In the data rows, zero lies at 4.5, halfway between 4 and 5.
Here is a table of points, one per row:
[4 6 5 4 4 6 5 4 4 7 5 3 9 8 5 5 5 4 5 4 4 4 5 5 5 5 7 6 6 5 6 7 7 5 5 4 5 4 5 7 6 8 7 7 7 4 6 4 5 5 4 5 4 6 6 8 7 8]
[4 7 6 4 5 7 4 5 5 5 5 9 4 5 7 4 4 4 4 5 5 5 6 9 4 7 6 9 6 5 6 5 5 5 6 5 7 6 7 5 4 8 4 4 6 5 5 5 4 4 5 6 6 5 4 9 7 6]
[5 4 5 8 4 5 4 4 4 5 4 5 8 5 6 5 4 4 5 4 5 6 7 4 7 5 5 7 4 6 4 4 4 5 4 6 4 8 4 6 4 4 5 4 4 4 4 6 5 6 9 5 6 6 4 6 4 4]
[4 7 8 6 5 6 5 8 5 4 4 4 5 4 4 6 7 9 8 7 8 6 3 7 4 4 4 4 5 4 4 5 4 7 7 8 8 6 6 6 4 6 4 4 5 5 6 5 7 6 6 6 8 5 4 5 4 4]
[8 4 9 7 5 5 8 6 4 5 5 4 6 5 7 7 9 4 7 4 6 4 7 4 4 6 4 4 6 8 9 4 7 7 9 4 8 5 4 5 6 4 4 4 4 7 5 8 5 4 4 7 4 6 6 6 5 5]
[5 7 4 8 4 5 4 6 8 8 4 7 5 8 5 5 4 4 5 5 4 4 4 5 9 5 5 5 7 7 5 7 4 5 5 5 8 5 4 9 9 6 6 5 4 6 5 4 4 4 4 4 7 6 4 4 5 8]
[7 6 4 4 5 5 6 4 6 6 5 8 6 6 5 5 5 4 5 4 5 6 5 6 5 5 5 9 4 7 4 5 5 5 4 5 4 7 5 6 5 7 4 6 4 4 4 4 6 6 7 7 6 5 7 5 4 6]
[5 4 5 5 7 7 8 9 7 6 7 5 4 4 4 4 4 4 4 4 6 6 6 6 6 5 5 5 4 4 4 4 4 4 4 4 4 4 4 6 7 8 7 6 9 7 6 5 5 5 4 4 4 4 5 6 6 7]
[6 4 4 5 4 5 5 5 5 6 5 6 5 8 7 7 7 6 4 4 6 5 5 5 4 5 5 5 8 6 6 6 9 7 8 9 4 6 5 4 4 5 8 9 7 8 6 3 5 5 5 4 5 4 4 4 4 6]
[4 8 4 9 8 6 7 5 4 4 4 4 4 4 5 6 7 8 7 6 5 6 4 5 5 5 5 4 4 6 7 7 8 6 6 5 6 5 4 4 5 5 4 7 7 6 5 7 5 4 4 4 4 4 4 4 6 7]
[8 6 4 4 4 5 7 4 6 4 5 4 4 5 4 6 6 4 5 5 4 4 5 9 6 5 5 5 5 7 7 4 4 6 4 7 4 4 5 7 7 8 6 6 4 5 5 5 5 4 5 7 5 9 9 6 7 6]
[4 6 8 8 8 8 7 5 6 4 4 4 4 4 4 4 7 8 8 7 7 5 4 4 5 5 5 5 4 5 5 6 7 7 7 6 4 4 4 4 4 4 5 7 7 6 8 5 6 5 4 4 5 5 4 4 5 6]
[4 5 6 4 6 4 6 7 6 6 4 5 4 5 4 7 7 4 4 9 9 9 8 5 8 5 9 5 5 5 4 4 6 9 7 4 7 7 4 4 5 6 7 5 4 4 7 8 6 7 6 7 4 6 5 4 8 4]
[8 5 4 6 4 7 4 5 4 4 4 8 6 8 3 8 5 4 8 4 6 4 5 4 4 4 5 6 5 9 6 9 7 5 5 5 5 4 7 4 4 4 5 4 6 7 4 8 5 6 4 7 4 5 4 4 4 5]
[5 5 5 4 4 5 4 4 5 5 6 5 5 4 5 4 5 5 5 5 5 5 7 6 6 7 6 6 5 4 5 5 5 5 4 5 6 7 6 7 5 6 4 5 5 5 5 4 5 6 5 8 7 7 6 4 4 4]
[4 5 6 5 4 4 6 6 7 9 5 6 8 6 9 7 5 6 4 4 7 5 4 5 4 6 6 7 4 6 8 5 4 4 4 5 4 4 4 4 5 4 4 6 8 8 7 7 8 7 5 4 5 8 7 5 4 4]
[4 4 4 4 4 4 5 5 5 6 5 6 7 4 5 4 6 5 5 4 6 5 6 6 6 8 7 4 5 6 4 5 4 5 5 5 4 5 6 5 6 6 6 5 5 4 4 5 4 4 4 5 6 6 7 7 6 7]
[7 5 5 4 4 4 5 4 5 6 7 4 6 6 8 3 5 6 4 6 5 5 5 4 4 4 4 6 6 6 6 6 5 7 4 4 5 4 4 4 4 6 6 7 7 7 5 6 5 5 4 4 4 4 4 4 4 4]
[8 6 7 3 7 6 4 4 4 5 5 5 4 4 8 8 4 7 6 9 4 6 4 4 4 4 4 4 4 4 4 8 9 6 9 6 4 4 5 6 5 4 5 4 7 5 5 6 6 6 8 7 4 4 5 5 4 4]
[7 8 7 7 6 4 5 5 4 5 4 6 5 7 6 5 6 6 4 5 5 4 4 5 5 6 6 7 6 6 4 4 4 4 4 6 5 7 6 6 6 5 4 5 4 4 5 4 6 6 6 9 6 5 5 5 5 4]
[4 4 6 6 8 8 8 7 8 6 4 4 5 5 5 4 5 6 7 7 7 7 7 5 5 4 4 5 5 4 5 4 5 4 4 7 7 6 9 6 7 6 5 5 5 5 5 4 6 5 6 5 5 7 7 7 5 5]
[6 6 4 4 5 5 4 5 5 8 5 5 5 6 4 4 5 5 4 4 5 7 7 6 6 7 7 5 4 5 4 4 5 5 7 6 7 6 7 6 4 4 5 4 4 5 6 5 6 6 7 7 5 5 4 4 4 5]
[6 9 7 7 7 4 4 4 5 4 5 4 6 5 6 7 5 4 5 4 4 4 6 4 5 5 7 5 6 4 6 4 5 5 4 4 4 7 6 7 5 8 7 8 6 5 4 5 5 5 5 6 7 7 8 7 4 6]
[6 7 6 5 5 5 5 4 5 6 5 5 5 6 5 4 5 5 5 5 4 5 4 5 5 7 7 6 5 4 4 4 5 4 5 5 6 7 5 7 5 6 4 4 4 5 5 5 5 5 6 6 6 6 6 4 4 4]
[5 4 4 5 7 8 7 8 8 6 6 4 4 5 5 5 5 5 5 7 7 7 7 7 5 4 4 4 5 4 5 5 5 4 4 5 6 7 7 7 6 6 5 6 6 5 4 4 4 4 4 5 6 6 6 7 6 7]
[4 5 4 4 4 4 6 6 5 7 9 4 6 8 4 9 8 8 7 5 4 4 5 5 5 6 4 8 7 4 6 7 8 7 4 6 4 5 4 5 4 4 4 5 5 7 8 7 7 8 5 6 6 4 5 7 4 8]
[5 4 5 5 7 4 4 6 4 9 9 9 7 6 4 6 6 6 6 5 7 4 4 4 5 4 4 6 4 7 9 4 5 5 6 5 4 6 6 5 4 9 7 6 7 5 9 8 8 4 4 4 4 4 4 4 4 4]
[5 6 4 6 9 5 5 4 4 4 9 4 4 7 8 8 5 4 5 4 5 8 4 4 6 8 6 4 8 4 5 4 5 4 4 4 4 5 8 4 5 7 4 4 8 4 4 4 4 5 8 9 9 9 4 4 9 5]
[6 7 4 4 6 5 4 5 4 4 5 5 5 8 7 5 8 8 7 5 4 5 4 4 6 5 7 8 9 6 6 6 4 4 5 5 6 5 5 6 6 6 7 7 6 4 5 5 5 5 5 4 4 6 7 7 8 8]
[6 7 8 5 5 4 4 5 5 5 6 4 6 7 6 4 6 7 4 4 5 4 4 5 6 4 6 5 4 9 6 5 6 5 5 4 4 5 8 7 8 7 4 5 4 4 4 5 4 5 6 4 8 8 6 8 5 6]
[4 5 4 4 4 5 5 5 4 4 5 7 8 4 6 5 7 5 5 4 4 4 5 4 4 4 5 4 8 8 7 5 9 7 6 6 6 4 4 5 5 4 4 6 7 4 8 7 6 8 5 5 5 4 5 4 4 4]
[5 5 5 6 8 9 7 9 5 9 7 7 6 5 5 4 4 6 9 9 8 7 9 6 6 4 6 5 5 5 4 5 5 4 4 4 7 5 5 8 5 4 8 9 4 6 5 5 4 5 5 5 7 4 9 5 9 8]
[4 4 5 4 5 4 5 5 5 6 6 7 6 7 6 5 7 6 5 6 4 5 4 6 5 6 5 6 5 6 5 5 6 4 4 4 5 5 5 4 5 4 7 9 9 9 9 6 6 4 6 5 5 4 4 5 6 6]
[9 4 6 8 5 5 6 9 9 4 7 5 5 4 5 4 4 4 4 6 4 8 7 6 9 6 5 5 5 4 4 7 8 8 8 9 8 5 4 4 4 5 5 5 5 4 5 9 8 9 4 5 4 5 4 5 9 5]
[9 6 7 5 4 5 5 4 4 4 5 7 6 7 6 5 4 4 5 4 5 4 6 6 8 6 8 4 5 4 4 8 4 4 6 8 7 8 7 4 4 4 4 4 4 6 6 5 8 5 6 3 7 4 4 4 5 4]
[4 4 4 4 4 5 4 6 6 5 8 5 5 4 5 4 4 4 5 4 6 4 5 6 5 7 5 5 6 6 4 6 4 5 6 5 5 5 6 6 7 6 4 5 4 4 5 4 6 4 8 6 6 6 7 7 5 4]
[8 8 4 8 4 4 4 6 4 4 5 6 5 6 5 4 5 4 6 5 4 6 7 7 5 6 6 5 5 4 4 4 4 4 6 6 8 5 5 5 6 4 4 4 5 4 6 5 6 8 7 5 6 5 6 4 4 4]
[7 4 7 9 8 8 7 4 4 5 5 5 5 5 5 5 9 8 8 9 8 8 4 5 5 5 5 5 6 6 7 9 8 8 6 8 4 4 5 5 7 6 5 4 6 9 8 8 6 5 7 5 5 4 5 5 4 7]
[4 5 6 5 4 5 5 4 5 8 6 7 5 7 5 4 4 4 5 5 4 6 5 6 6 7 7 6 5 4 5 5 6 5 4 6 7 5 6 6 5 4 5 5 5 4 4 4 6 6 6 8 6 6 6 7 4 4]
[4 4 4 4 5 6 5 4 7 6 4 7 4 7 9 7 8 6 4 4 4 4 5 4 4 4 4 6 6 5 5 8 6 8 7 4 5 4 5 5 5 4 4 5 7 8 6 6 7 6 6 5 5 5 5 5 6 4]
[6 4 6 6 6 9 9 4 4 5 5 5 5 5 5 7 5 8 6 8 9 6 9 7 4 8 4 5 5 5 5 5 4 8 4 5 9 9 5 6 9 6 9 5 4 4 7 4 5 6 5 4 6 7 4 8 4 6]
[5 4 4 5 5 4 5 5 7 7 5 5 5 5 4 4 4 5 4 4 7 6 7 7 7 7 5 4 5 4 5 5 4 5 7 4 5 6 5 4 5 4 4 4 4 6 5 7 7 7 8 5 6 5 5 4 4 5]
[5 6 5 6 4 4 4 4 4 5 6 7 5 5 4 7 6 6 6 4 4 5 7 5 5 4 5 6 8 5 5 6 6 4 6 4 4 6 4 6 7 5 8 4 5 6 5 4 5 4 4 4 4 7 7 7 8 8]
[6 9 7 6 5 4 5 4 4 5 5 5 5 4 8 6 6 4 5 5 5 4 4 6 5 7 5 6 6 7 4 4 6 6 4 4 4 5 8 5 6 5 9 4 4 4 5 5 5 4 4 7 5 4 8 7 7 5]
[4 5 6 4 8 4 5 5 6 5 4 6 6 4 5 4 4 4 5 4 4 4 7 9 6 6 6 4 6 5 5 5 4 6 8 6 4 9 7 5 4 4 5 5 4 5 4 7 7 8 7 7 6 5 4 4 5 5]
[5 6 5 5 5 6 5 4 8 4 7 6 8 5 4 8 6 6 5 5 5 6 5 7 6 9 8 7 6 6 7 5 4 5 5 4 6 4 8 7 7 6 4 4 4 5 5 5 4 7 6 4 5 5 5 8 6 4]
[6 4 4 4 5 4 5 5 5 4 6 6 5 4 4 6 4 4 5 6 4 4 4 5 7 7 6 8 7 5 4 4 4 5 5 6 6 4 6 7 7 5 4 5 5 4 5 5 4 6 5 4 7 6 8 6 4 6]
There is one direction along which these points spread out most. Take the direction at right angles to it along which they spread out most. Go by this last direction. How many in every 100 of the points above lie lower along it than each point below? Answers are rounded to whole numbers. More than half of the points above lie lower than the first one.
[4 4 4 4 4 4 5 5 5 6 5 6 7 4 5 4 6 5 5 4 6 5 6 6 6 8 7 4 5 6 4 5 4 5 5 5 4 5 6 5 6 6 6 5 5 4 4 5 4 4 4 5 6 6 7 7 6 7] 36
[5 7 4 8 4 5 4 6 8 8 4 7 5 8 5 5 4 4 5 5 4 4 4 5 9 5 5 5 7 7 5 7 4 5 5 5 8 5 4 9 9 6 6 5 4 6 5 4 4 4 4 4 7 6 4 4 5 8] 40
[6 4 6 6 6 9 9 4 4 5 5 5 5 5 5 7 5 8 6 8 9 6 9 7 4 8 4 5 5 5 5 5 4 8 4 5 9 9 5 6 9 6 9 5 4 4 7 4 5 6 5 4 6 7 4 8 4 6] 2
[4 4 6 6 8 8 8 7 8 6 4 4 5 5 5 4 5 6 7 7 7 7 7 5 5 4 4 5 5 4 5 4 5 4 4 7 7 6 9 6 7 6 5 5 5 5 5 4 6 5 6 5 5 7 7 7 5 5] 4
[5 4 5 8 4 5 4 4 4 5 4 5 8 5 6 5 4 4 5 4 5 6 7 4 7 5 5 7 4 6 4 4 4 5 4 6 4 8 4 6 4 4 5 4 4 4 4 6 5 6 9 5 6 6 4 6 4 4] 49
[6 4 4 4 5 4 5 5 5 4 6 6 5 4 4 6 4 4 5 6 4 4 4 5 7 7 6 8 7 5 4 4 4 5 5 6 6 4 6 7 7 5 4 5 5 4 5 5 4 6 5 4 7 6 8 6 4 6] 57
[5 5 5 4 4 5 4 4 5 5 6 5 5 4 5 4 5 5 5 5 5 5 7 6 6 7 6 6 5 4 5 5 5 5 4 5 6 7 6 7 5 6 4 5 5 5 5 4 5 6 5 8 7 7 6 4 4 4] 32
[4 5 6 5 4 4 6 6 7 9 5 6 8 6 9 7 5 6 4 4 7 5 4 5 4 6 6 7 4 6 8 5 4 4 4 5 4 4 4 4 5 4 4 6 8 8 7 7 8 7 5 4 5 8 7 5 4 4] 91
[6 7 8 5 5 4 4 5 5 5 6 4 6 7 6 4 6 7 4 4 5 4 4 5 6 4 6 5 4 9 6 5 6 5 5 4 4 5 8 7 8 7 4 5 4 4 4 5 4 5 6 4 8 8 6 8 5 6] 74
[5 6 5 6 4 4 4 4 4 5 6 7 5 5 4 7 6 6 6 4 4 5 7 5 5 4 5 6 8 5 5 6 6 4 6 4 4 6 4 6 7 5 8 4 5 6 5 4 5 4 4 4 4 7 7 7 8 8] 70
[8 4 9 7 5 5 8 6 4 5 5 4 6 5 7 7 9 4 7 4 6 4 7 4 4 6 4 4 6 8 9 4 7 7 9 4 8 5 4 5 6 4 4 4 4 7 5 8 5 4 4 7 4 6 6 6 5 5] 45
[4 6 5 4 4 6 5 4 4 7 5 3 9 8 5 5 5 4 5 4 4 4 5 5 5 5 7 6 6 5 6 7 7 5 5 4 5 4 5 7 6 8 7 7 7 4 6 4 5 5 4 5 4 6 6 8 7 8] 81
[5 6 4 6 9 5 5 4 4 4 9 4 4 7 8 8 5 4 5 4 5 8 4 4 6 8 6 4 8 4 5 4 5 4 4 4 4 5 8 4 5 7 4 4 8 4 4 4 4 5 8 9 9 9 4 4 9 5] 62
[7 8 7 7 6 4 5 5 4 5 4 6 5 7 6 5 6 6 4 5 5 4 4 5 5 6 6 7 6 6 4 4 4 4 4 6 5 7 6 6 6 5 4 5 4 4 5 4 6 6 6 9 6 5 5 5 5 4] 64
[4 4 4 4 4 5 4 6 6 5 8 5 5 4 5 4 4 4 5 4 6 4 5 6 5 7 5 5 6 6 4 6 4 5 6 5 5 5 6 6 7 6 4 5 4 4 5 4 6 4 8 6 6 6 7 7 5 4] 38
